In the rows, zero is written as 128.
Turns in one plane each, and the order they were made in; the first pair answered
gol (before -> after):
[163 143 104 163 166 121 105 122]  ->  [158 170  98 141 139 111 101 134]
[144 143 156 121 118 123 147 111]  ->  [144 143 147 117 111 126 152 110]
[126 107 129 105 109  60 138 133]  ->  [128  81 133 125 133  75 151 119]
rire (before -> after):
[145 126 145 142 136 137 117 127]  ->  [142 135 145 138 136 140 112 135]
[135 134 156 155 143 124 141 125]  ->  [126 142 152 152 142 123 128 137]
[135 166 110 144 132 118  98 168]  ->  [127 178 116 114 106 157 126 153]
topo (before -> after):
[129 150 163 150 131 130 132 127]  ->  [127  92 134 116 118 112 151 120]
[ 60 101 203 126 165 134 114 167]  ->  [ 63  47 141 107 169 160 134 142]
[120 146 108 138 137 180 118 140]  ->  [111 140 157 114 108 103 121 165]
[109 164 202 118 136 180 156 125]  ->  [106 100 178  70 111 137 180 120]
lale (before -> after):
[142 126  93 110 122 143 142 103]  ->  [119  98  91 112 139 129 128 121]
[130 143  70 116 135 129  96 153]  ->  [136 152  84  89 107 160 137 125]
[110 115 124  94 120 104 122 119]  ->  [128 140 109 117 125  92 105 121]
siv (before -> after):
[ 80 149 186  76  90 125 120 151]  ->  [ 89 138 162  72  84  89 100 160]
[160 150 156 157 153 138 132 110]  ->  [145 165 160 138 140 159 138 110]
[108 151 165  98 135 191 170 121]  ->  [103 157 133  61 110 169 159 141]
Now pairs of rows:
(two turns a pair)
[142 154 154 138 123 145 154  88]  ->  [134 160 131 103  92 135 145 105] | siv siv
[134 125 138  94 111 131 157  98]  ->  [150 110 147 128 138 114 151  92] | rire siv
[104  85 160 130 157 124 143 141]  ->  [151 161 153 174 152 138 125 129] | lale siv
[127 118 171 150 133  99 125 142]  ->  [120 116 181 137 118 115 146 128] | lale lale
[175  90 104 169 141 115 133 102]  ->  [145  76 135 159 154 147 152 101] | siv lale
[117 136 138 120 103 139 130 121]  ->  [133 129 142 139 112 138 135 105] | rire topo
[164 143 143 131 132 126 171 101]  ->  [138 161 136 145 152 100 109 154] | rire rire
[ 98 104 148 114 119 148 125 139]  ->  [133 142 120 146 118 120  89 149] | siv lale
[126 115  91 144 129 148 120  94]  ->  [110 129  90 145 132 142  95 114] | rire rire
[182 118 114 150 126 134 144  97]  ->  [160  89 108 157 156 110 115 127] | lale lale
[145 174 178 148 120 117 129 128]  ->  [100 133 185  99 109 117 145 139] | lale siv
[141  98 132  95 102  80 150 127]  ->  [163 124 103 160 152 162 142 101] | siv topo
[179  91 139 161 145 120 149 105]  ->  [150 137 100 120 109  90  85 166] | rire gol
[107  94  97 123 142 158 169 112]  ->  [ 99 136  77 144 152 142 112 155] | lale rire
[100 174 128  72  72 113 160 125]  ->  [109  79  88 167 187  91 121 131] | gol lale
[ 99  74  88 132 167 122 112 140]  ->  [158 167 136 139 107  62 116 133] | lale topo
[144 115 121  88  96  97 130 112]  ->  [161  96 131 128 131  89 130 102] | siv siv
[ 99 165 178 110 107 150 137 144]  ->  [101  95 166 144 157  96 119 156] | rire lale
[122 147 137  97 110 102 112 159]  ->  [136 143 111  96 111 165 141 119] | rire topo
[114 165 120 102  95 153 113 122]  ->  [165 120 113 146 122 114 141  85] | rire rire
[107  98  80 130 137 188 110 108]  ->  [106 160 166 144 120  92  75 157] | lale topo
[103 119  92 111 136 155 107 146]  ->  [134 146  82 131 129 147  99 135] | lale siv
[133 130 116 167 161 110  86 161]  ->  [149 156 155 150 129 177 152 105] | siv lale
[125 186 160 147 134 185 128 125]  ->  [135 135 138 126 114  53  99 163] | topo lale
[124 130 110  86  90 120 127 121]  ->  [151 144 108 126 114 156 138  90] | topo rire
[150 125  98 129 133 130  94 126]  ->  [144 140 140 100 101 145 135 111] | topo lale
[ 92 117 136 121 155 194 150 120]  ->  [102 126 196 118 134 139 165 122] | topo rire
[106  62 139 146 176 110 136 129]  ->  [137 100 152 122 132 156 189  85] | lale lale
[151 113 102 144 134 138 166  79]  ->  [151 119 113 142 127 143 172  77] | rire lale
[112 102 143 152 183 127 133 144]  ->  [120 112 159 129 154 160 174 112] | lale lale
[160 132 111 144 134 121 163  95]  ->  [146 131 129 122 122 132 173  97] | rire lale
[119 113 156 128 148  67  98 159]  ->  [129 188 151 114 113 109  92 153] | rire lale
[156 174 140 176 134 121 110 118]  ->  [154  94 134 145 127  75 142 104] | topo siv
[131 162 132 108 109 113 150 143]  ->  [155 142 131 126 119  93 160 128] | rire rire
